cols: N C A L Q G
[-2.31  0.77 -0.03 -1.35 -5.77  0.20] : k_710
[ 5.06  5.05 -1.30 -4.36  3.34  0.23] : k_567
[ 1.57  4.32  1.13 -1.24  1.27  0.27] : k_291
[-5.41 -8.80  0.87  1.65 -7.84 -8.79] : k_499
[-5.41 -8.80  0.87  2.46 -2.31  0.45] : k_447
gone k_567: [-4.36  3.34  5.06 -1.30  0.23] => [5.05]
col: [ 0.27 -8.79  0.45] => G
gone k_499: [-7.84 -8.79  0.87  1.65 -5.41] => [-8.80]
order: [ 0.27  1.57  4.32  1.13 -1.24  1.27] => k_291

cols: F P W E B
[-0.41 -1.41 -0.67 -1.87 -0.26] -> k_434
[-1.40 -1.87 -0.41 -0.67 -0.26] -> k_996
[-1.68 -0.67 -1.41 -0.07 -3.01] -> k_148
gone k_996: [-0.41 -1.40 -1.87 -0.26] => [-0.67]
gone k_996: [-0.67 -1.87 -1.40 -0.26] => [-0.41]
order: [-1.87 -1.41 -0.67 -0.41 -0.26] => k_434
start: [-0.67 -1.41 -0.07 -3.01] => k_148, 1
start: [-1.41 -0.67] => k_434, 1
start: [-1.40 -1.87 -0.41 -0.67] => k_996, 0

cols: Y M K J
[-8.64  2.17 -1.00 -1.57] -> k_286
[-1.12  2.63 -1.35 -2.50] -> k_412
[ 4.65  0.56 -3.08  4.68] -> k_620
[-1.00 -8.64  2.17 -1.58] -> k_974
[-1.12 -2.49 -1.35  2.63] -> k_460
order: [-1.58  2.17 -8.64 -1.00] => k_974
order: [-1.57 -1.00  2.17 -8.64] => k_286
order: [-2.50 -1.35  2.63 -1.12] => k_412

cols: S X H R Z V D U T
[ 0.52  5.47 -3.90  0.43 -7.23  0.72 -6.05  2.63  1.54] -> k_747
[ 1.79  2.90 -5.41  1.25 -6.22 -1.73 -7.13  1.00  2.91] -> k_404
[-3.89  2.75 -6.42  4.54 -8.24 -0.51 -3.90 -3.09 -1.20] -> k_372
[ 4.00 -2.71 -3.39 -5.33  0.85 -2.95 -8.21  0.18  4.28] -> k_80
[ 0.21  0.02 -5.41  3.72 -8.24  3.17 -3.90 -3.91 -2.56] -> k_693
col: [ 5.47  2.90  2.75 -2.71] => X
col: [ 0.72 -1.73] => V
start: [-3.90  0.43] => k_747, 2
col: [-2.71  0.02] => X
gone k_372: [ 4.54 -8.24 -3.09 -6.42 -3.89 -1.20  2.75 -0.51] => [-3.90]
gone k_404: [ 1.79 -5.41  2.90 -7.13 -1.73  1.25 -6.22  1.00] => [2.91]
col: [-5.41 -6.42 -3.39 -5.41] => H

cols: Gavi soni pizu Guruz
[-1.14 -1.75 -0.25 -0.37] -> k_915
[-0.09  1.11  2.77 -0.80] -> k_572
[ 0.97  1.80 -6.72 -0.42] -> k_940
[ 0.96 -6.72 -0.42  1.80] -> k_242
[ 0.50 -6.72 -0.42  1.80] -> k_430
[ 0.21  3.59  3.21 -0.29] -> k_616
which: [ 0.50 -6.72 -0.42  1.80] => k_430
col: [0.50 0.21] => Gavi
order: [-6.72 -0.42  0.97  1.80] => k_940
order: [-0.37 -0.25 -1.75 -1.14] => k_915
col: [ 1.11  1.80 -6.72 -6.72] => soni

cols: ruzem vip Miga fefad
[ 0.64 -0.25  4.14  3.11] -> k_722
[-3.56 -4.21  4.69  0.41] -> k_403
[-3.83 -4.21  0.41  1.59] -> k_353
[-3.57 -4.21  0.41  4.69] -> k_361
[-4.21 -3.44  0.82  1.63] -> k_709
[-3.57 -7.19  4.49  4.69] -> k_26
[-0.97 -3.78  3.15  3.20] -> k_173
col: [0.41 1.59 4.69 1.63 4.69] => fefad
order: [ 0.41  4.69 -3.57 -4.21] => k_361
which: [-3.83 -4.21  0.41  1.59] => k_353

cols: Rebor vod tuz Pegot kuloz medi Gadu ferar vepi Zogi
[ 1.44  1.87 -5.67 -4.55 -4.56  7.05  1.20  8.02 -3.80  0.24] : k_822
[-3.57  1.68 -7.87  8.26  3.60 -6.09 -1.86  5.20  8.06  8.04] : k_506
[-2.85 -4.77 -5.76 -2.61  2.23 -4.67 -3.94 -5.48  0.38 -3.47] : k_862
[-2.85 -0.77 -5.76 -2.61  2.23 -4.67 -3.94 -5.48  0.38 -3.47] : k_983
[ 0.76  0.99  6.48 -3.94 -4.61  3.88 -5.00 -3.12  8.32  4.97] : k_543
start: [ 8.02 -3.80] => k_822, 7
col: [-5.76 -5.76] => tuz
col: [-4.77 -0.77  0.99] => vod

cols: bifud bopat suz dadaz
[5.64 3.74 2.14 6.70] -> k_84
[4.26 4.10 6.53 1.24] -> k_370
[5.64 3.75 2.14 6.70] -> k_195
[-4.02 -3.78  1.47 -4.34] -> k_410
[ 2.13  6.70 -3.95 -3.30] -> k_793
[-3.30 -3.38  4.14 -4.48] -> k_821
which: [5.64 3.75 2.14 6.70] => k_195
order: [3.75 5.64 6.70 2.14] => k_195

cols: fozi mar boso zupof tov
[-0.28 -1.74 -1.75  1.57  1.17] : k_170
[ 1.14  1.14  4.63  2.65 -3.17] : k_498
[-0.28 -0.28  5.84 -0.37 -1.84] : k_75
[ 5.09  5.09  0.78 -6.83 -0.80] : k_732
[ 0.93  2.25 -1.68 -1.93 -1.93] : k_528
[-0.23 -0.23 -1.76 -1.72  0.42] : k_953
[-3.60 -3.60  3.45 -0.20 -1.77] : k_140
[ 1.13  2.65  1.14 -3.17  4.63] : k_228
[-1.93 -1.93 -1.68  2.25  0.92] : k_791
col: [-1.75  4.63  5.84  0.78 -1.68 -1.76  3.45  1.14] => boso
start: [ 3.45 -0.20 -1.77] => k_140, 2
start: [-6.83 -0.80] => k_732, 3
gone k_170: [ 1.17 -1.74  1.57 -0.28] => [-1.75]
order: [ 2.25  0.92 -1.93 -1.93 -1.68] => k_791
order: [-3.17  1.14  2.65  4.63  1.14] => k_498
col: [-1.76  3.45] => boso

cols: dovi kufi dozal rim Sufel Ruzup fitok
[-4.56  3.98  7.82  3.80  7.83  3.72  2.76] : k_24
[-5.96  4.68  3.85 -0.41  2.31 -3.39 -6.58] : k_742
[ 2.31  4.68 -6.58 -0.41 -3.40 -5.96  3.85] : k_907
[ 2.31  6.17  1.73 -0.41 -3.40 -1.62  3.35] : k_612
start: [4.68 3.85] => k_742, 1
start: [ 2.31  4.68 -6.58] => k_907, 0
order: [-3.39 -5.96 -0.41  4.68  3.85 -6.58  2.31] => k_742
gone k_742: [ 3.85 -0.41 -6.58 -3.39 -5.96  4.68] => [2.31]
gone k_24: [ 3.72 -4.56  3.98  3.80  2.76  7.82] => [7.83]
gone k_742: [ 2.31 -6.58 -3.39  4.68 -5.96 -0.41] => [3.85]
order: [-6.58 -5.96 -3.40 -0.41  2.31  3.85  4.68] => k_907

cols: mig Vogus keli kapor
[-3.78 -0.06 -1.71 -1.52]  k_609
[-0.99  5.82  1.05  1.50]  k_169
[ 4.66 -0.69  0.52  3.78]  k_500
[-4.34  1.87 -3.80 -0.95]  k_643
[5.47 1.38 6.43 2.63]  k_462
[3.96 2.18 0.78 4.77]  k_652
[ 1.82 -4.82 -0.48  0.06]  k_826
[ 0.94  0.93 -4.66 -0.16]  k_899
start: [6.43 2.63] => k_462, 2
gone k_899: [-4.66 -0.16  0.93] => [0.94]

cols: suv lom pufab misez vizol nokeb Rel kigo
[ 3.91  0.48 -0.43 -1.80  1.91  0.33  3.90 -0.05] : k_201
[ 4.24  2.44  0.17 -1.98  4.03 -1.82  0.20  4.48] : k_192
[ 4.40 -0.10 -1.77  0.65  5.85 -2.55  2.77 -4.39] : k_456
[ 5.75  0.32 -4.83  4.38  5.19  1.28 -0.13 -6.69] : k_906
[ 5.61  1.31 -1.00  1.23  6.47 -0.39 -0.40 -4.17] : k_76
[-0.54  2.86  1.63 -3.92  4.59 -7.58  3.56  4.72] : k_175
[ 1.89  1.69  1.71 -6.00  3.25 -7.96  4.48  5.59] : k_618
gone k_201: [ 0.33  3.90 -0.43 -1.80 -0.05  1.91  0.48] => [3.91]
start: [ 1.69  1.71 -6.00  3.25 -7.96  4.48  5.59] => k_618, 1
order: [-7.58 -3.92 -0.54  1.63  2.86  3.56  4.59  4.72] => k_175

cols: makif rotak muk Gidug Refiv nutu lum dokez
[-6.01 -8.29 -6.00 -0.43  3.68 -0.72 -0.73 -3.12]  k_957
[ 4.19  3.43 -3.45 -0.67  0.00  4.18 -0.93 -3.36]  k_800
[-0.67  4.18  3.43 -0.93 -3.36  0.00 -3.46 -1.94]  k_678
order: [-3.46 -3.36 -1.94 -0.93 -0.67  0.00  3.43  4.18] => k_678
gone k_800: [ 0.00 -3.45 -0.67 -0.93  4.19 -3.36  3.43] => [4.18]
col: [-0.93 -3.46] => lum
gone k_957: [-6.01 -3.12 -0.72 -6.00 -8.29 -0.43  3.68] => [-0.73]
gone k_957: [ 3.68 -0.73 -6.01 -3.12 -0.72 -8.29 -0.43] => [-6.00]
order: [-3.36 -0.93  4.18  0.00 -0.67 -3.45  3.43  4.19] => k_800

cols: tegi Tados Pudo tezok
[-6.84 -3.45  1.38 -3.19] -> k_89
[3.19 1.45 6.77 3.26] -> k_453
[6.17 3.37 3.09 4.58] -> k_855
[-3.19 -3.45  1.38 -6.85] -> k_825
[-3.36 -5.29 -3.59 -3.37] -> k_120
[-2.59 -2.58  2.82 -7.70] -> k_223
[-4.07  0.05  3.01 -5.12] -> k_756
[-3.05 -2.57  4.23 -5.27] -> k_926
[ 5.53 -3.90 -0.81  4.36] -> k_190
order: [ 1.38 -6.85 -3.19 -3.45] => k_825
gone k_120: [-5.29 -3.36 -3.59] => [-3.37]

cols: Tun Mido sisuf Besiv riro Beto sazu Loni
[-1.53  0.41 -0.63  8.26  3.28  0.40 -0.54  8.20] -> k_249
[-0.54  8.22 -0.63  8.26  3.28  2.36 -0.76  4.85] -> k_426
[-0.98  0.25 -0.07  7.36  3.36  3.64 -0.13  6.58] -> k_479
gone k_249: [-0.63  0.40 -0.54  8.26  8.20  3.28 -1.53] => [0.41]
start: [-0.54  8.20] => k_249, 6
col: [-0.63 -0.63] => sisuf

cols: bagol vibev kepil Sinud zem
[-7.06  8.34  0.33  3.94  5.68]  k_511
[-2.56 -2.57  6.70  0.90  3.25]  k_17
[ 4.68 -6.22 -4.50 -2.23  0.56]  k_356
[-4.71  4.45  0.61  3.03 -0.47]  k_21
[-1.64  8.38  7.05  4.94  7.82]  k_109
[-7.06 -2.22  0.33 -2.23 -7.33]  k_882
gone k_17: [ 3.25  6.70 -2.57  0.90] => [-2.56]
gone k_882: [-7.06  0.33 -7.33 -2.22] => [-2.23]

cols: fupiz Mif nataf tuk Poma koz daf zug
[ 1.39 -6.84  5.48  2.61  1.82 -5.23 -4.55 -2.60] = k_495
[ 0.65  2.50 -3.15 -2.63 -1.28  2.21  0.60 -0.22] = k_37
[-2.62  2.50 -3.15 -2.63 -1.28  2.21  0.60 -0.98] = k_972
order: [-0.22  0.60  2.21 -1.28 -2.63 -3.15  2.50  0.65] => k_37
gone k_972: [ 2.50  0.60 -1.28 -0.98 -3.15 -2.62  2.21] => [-2.63]

cols: Manu Nekol tuno Ninat
[ 2.38  5.17 -6.90  6.63]  k_757
[-5.81 -5.70  7.64  2.51]  k_261
[ 2.51 -5.81  7.65 -5.70]  k_641
[-0.68  2.63 -6.41 -6.07]  k_134
[ 2.68 -5.09 -6.50  7.56]  k_548
[ 2.38  5.17 -3.69 -0.78]  k_23
[-5.81  7.64  2.51 -5.69]  k_212
[-3.87 -3.45 -6.31  6.63]  k_608
[ 2.38  5.17 -3.69  0.03]  k_91
[ 5.19  6.11 -4.78 -7.57]  k_776
col: [7.64 7.65] => tuno
col: [-0.68  2.68] => Manu
order: [-5.81  2.51  7.64 -5.70] => k_261
order: [ 5.17 -3.69 -0.78  2.38] => k_23
which: [ 2.38  5.17 -3.69  0.03] => k_91
order: [ 7.64  2.51 -5.81 -5.70] => k_261
gone k_261: [-5.70  2.51 -5.81] => [7.64]

cols: busa Fumu bizus luv
[-1.59  5.03 -0.96 -4.95]  k_905
[ 4.80  1.57  1.76 -3.61]  k_497
[-7.40 -5.96 -8.83  1.26]  k_10
[-0.99  0.99  0.12 -0.79]  k_137
[-0.10  0.64 -0.33 -1.07]  k_872
[-0.13  0.04 -1.13  0.62]  k_446
[ 1.51 -2.13  1.11  1.46]  k_806
[-5.53 -6.92 -6.93  1.07]  k_750
[-0.18  0.29  0.25  1.19]  k_70
[ 4.20  1.39  1.48 -1.83]  k_200
[ 1.21  4.86  3.29 -0.91]  k_900
[ 0.04 -1.13  0.63 -0.13]  k_815
order: [-0.13  0.63  0.04 -1.13] => k_815
gone k_750: [ 1.07 -6.92 -5.53] => [-6.93]

